[[124 126 123 128 129 158 127 123 122 130 125 135]
 [130 126 134 113 130 127 130 123 131 127 133 131]
 [130 126 127 125 109 127 127 127 128 128 131 125]]
=>
[[135 125 130 122 123 127 158 129 128 123 126 124]
 [131 133 127 131 123 130 127 130 113 134 126 130]
 [125 131 128 128 127 127 127 109 125 127 126 130]]

[[123 131 136 131 126 145 126 127]
 [101 127 127 123 146 118 147 151]
 [127 128 128 128 128 129 128 127]
 [127 128 128 128 128 128 128 128]
 [131 126 120 128 130 112 130 128]
 [128 128 128 127 129 128 128 129]]
=>
[[127 126 145 126 131 136 131 123]
 [151 147 118 146 123 127 127 101]
 [127 128 129 128 128 128 128 127]
 [128 128 128 128 128 128 128 127]
 [128 130 112 130 128 120 126 131]
 [129 128 128 129 127 128 128 128]]

[[127 114 111 121 116 117 128 144 116 131 123 115 138 141 109 118]
 [102 129 128 124 123 140 136 150 113 117 142 116 152 127 114 115]
 [146 117 116 127 119 120 128 124 136 124 114 130 119 131 128 128]
 [116 143 146 144 150 135 131 108 131 122 133 147 113 116 145 150]
 [128 125 127 125 124 116 120 133 119 102 110 121 129 137 123 118]]
=>
[[118 109 141 138 115 123 131 116 144 128 117 116 121 111 114 127]
 [115 114 127 152 116 142 117 113 150 136 140 123 124 128 129 102]
 [128 128 131 119 130 114 124 136 124 128 120 119 127 116 117 146]
 [150 145 116 113 147 133 122 131 108 131 135 150 144 146 143 116]
 [118 123 137 129 121 110 102 119 133 120 116 124 125 127 125 128]]

[[122 127 123 143 128 138 120 145]
 [124 126 116 119 134 126 138 145]
 [134 117 139 148 144 135 118 126]
 [121 127 104 144 139 136 140 118]
 [132 134 135 115 136 126 146 121]
 [124 129 116 125 131 129 112 131]
 [120 124 123 119 142 117 140 132]
 [125 122 109 120 139 125 120 139]
 [131 133 144 116 130 121 109 139]]
=>
[[145 120 138 128 143 123 127 122]
 [145 138 126 134 119 116 126 124]
 [126 118 135 144 148 139 117 134]
 [118 140 136 139 144 104 127 121]
 [121 146 126 136 115 135 134 132]
 [131 112 129 131 125 116 129 124]
 [132 140 117 142 119 123 124 120]
 [139 120 125 139 120 109 122 125]
 [139 109 121 130 116 144 133 131]]

[[135 119 101 121 118 137 127 103 112 124]
 [141 140 140 135 132 142 140 139 133 134]
 [121 122 123 131 138 119 122 124 136 135]
 [135 119 101 121 119 137 128 103 112 124]
 [112 126 143 127 130 109 119 142 135 124]
 [131 131 131 133 135 130 131 132 135 135]
 [116 117 119 130 140 113 118 120 136 135]
 [141 141 140 135 131 143 141 140 133 133]
 [134 119 102 120 119 136 127 104 113 124]]
=>
[[124 112 103 127 137 118 121 101 119 135]
 [134 133 139 140 142 132 135 140 140 141]
 [135 136 124 122 119 138 131 123 122 121]
 [124 112 103 128 137 119 121 101 119 135]
 [124 135 142 119 109 130 127 143 126 112]
 [135 135 132 131 130 135 133 131 131 131]
 [135 136 120 118 113 140 130 119 117 116]
 [133 133 140 141 143 131 135 140 141 141]
 [124 113 104 127 136 119 120 102 119 134]]

[[129 126 131 129 127 129 132 126 129 129]
 [127 131 122 127 128 127 120 131 127 127]
 [127 131 122 127 128 126 119 131 127 127]
 [103 128 129 103 151 128 129 128 104 104]
 [128 136 113 128 126 125 108 137 128 128]
 [125 129 127 125 130 128 126 129 125 126]
 [128 127 129 128 128 129 130 127 128 128]]
=>
[[129 129 126 132 129 127 129 131 126 129]
 [127 127 131 120 127 128 127 122 131 127]
 [127 127 131 119 126 128 127 122 131 127]
 [104 104 128 129 128 151 103 129 128 103]
 [128 128 137 108 125 126 128 113 136 128]
 [126 125 129 126 128 130 125 127 129 125]
 [128 128 127 130 129 128 128 129 127 128]]

[[150 138 146 130 129 138 142 118 149 132 123 122 130 115 125]
 [117 140 129 121 156 117 121 108 114 116 136 127 119 135 133]]
=>
[[125 115 130 122 123 132 149 118 142 138 129 130 146 138 150]
 [133 135 119 127 136 116 114 108 121 117 156 121 129 140 117]]
